In the rows, 128 means zero.
A single turn carries every row of the set below to another of its rows. Some are shown first; where does it send the rows asked next?
q_408: [161  97 148 130 140 105 109 139 154 157 139 169 126 127 140 140 122 112
 142 102 125 141 106 140 138]
q_237: [171  76 132 126 115 112 130 141  89 157 138 147 116 129 100 106 132 154
 121 136 145 131 109 119 125]
q_100: [174  97 121 161  92 137 134 148 141 145 127 170 124  87 106 142 126 135
 149 125 108 133 123 116 134]
q_526: [141 121 121 128 143 102 112 182 113 142 134 147 167 126 122 114 129 114
 153 113 111 150 117 123 106]
q_914: [116 121 158 152 117 135 104 142 111 112 146 148 114  89 104 121 100 163
 129 116 140 118 137 109 140]
q_275: [151 128 154 153 130 153 129 124 131 140 136 161 115 134 116 162 121 124
 117 116  84 121 127 147 140]
q_634: [169 140 114 153 117  95 137 146  99 153 166 153 141 118 108 161 133 151
 140 139 147 110 109 151 129]
q_589: [123 135 165 140 128 111  90 139 105 153 124 140 131 119 123 127 151 146
 117 124 172 120 122 148 100]
q_911: [168 112 117 183 124 103 150 131 128 139 129 141 119 110 108 143 124 135
 106 143 158 154 157 128 144]
q_209: [125 137 129  93 120 124 112 126 110 138 104 119 154 102 108 135 126 124
 111 112 132 136 136 129 138]
q_147: [150 121 113 138 100  95 108 142  86 132 111 120 134 127  91 152 133 134
 104 151 151 154 138 138 128]
q_33: [153 108 152 150 117 109 159 174 117 135 144 135 146  97  98  99  98 161
 128 139 143 131 129 113 132]
q_138: [150 141 161 161 131  99 110 155 133 159 164 157  99 130 114 181 107 135
 128 127 126 146 137 130 127]
q_854: [155 123 147 114 110 140 123 147 133 142 119 127 140 155 130 121 116  96
 138 131 106 137 120 152 121]
q_232: [157 152 140 187 141 128 139 165 110 132 134 146 127 130 125 153 120 163
 117 118 117 134 152 163 126]
q_224: [164 127 144 112 124 121  97 119 110 140 160 106 106 124 108 128 117 166
 138 120 141 125 121 121 141]
q_751: [137 124 152 164 134 121 100 196 109 145 117 144 141 120  96 167 130 150
 144 120 138 146 150 125 101]
q_165: [132 129 127 140 138 129 151 111 134 144 134 157 129  88 123 120 113 117
 106 111 127 139 154 112 147]
q_706: [143 127 131 156 113 124 117 181  93 131 104 147 137 151 136 114 124 131
 127 131 138 146 140 164 102]
q_955: [141 146 162 138 110 124 109 149 146 148 131 122 127  97 123  97 123 126
 129 130 108 153 137 102 101]

q_100 -> q_955
q_209 -> q_147
q_914 -> q_224
Now find these:
q_706 -> q_232
q_526 -> q_751

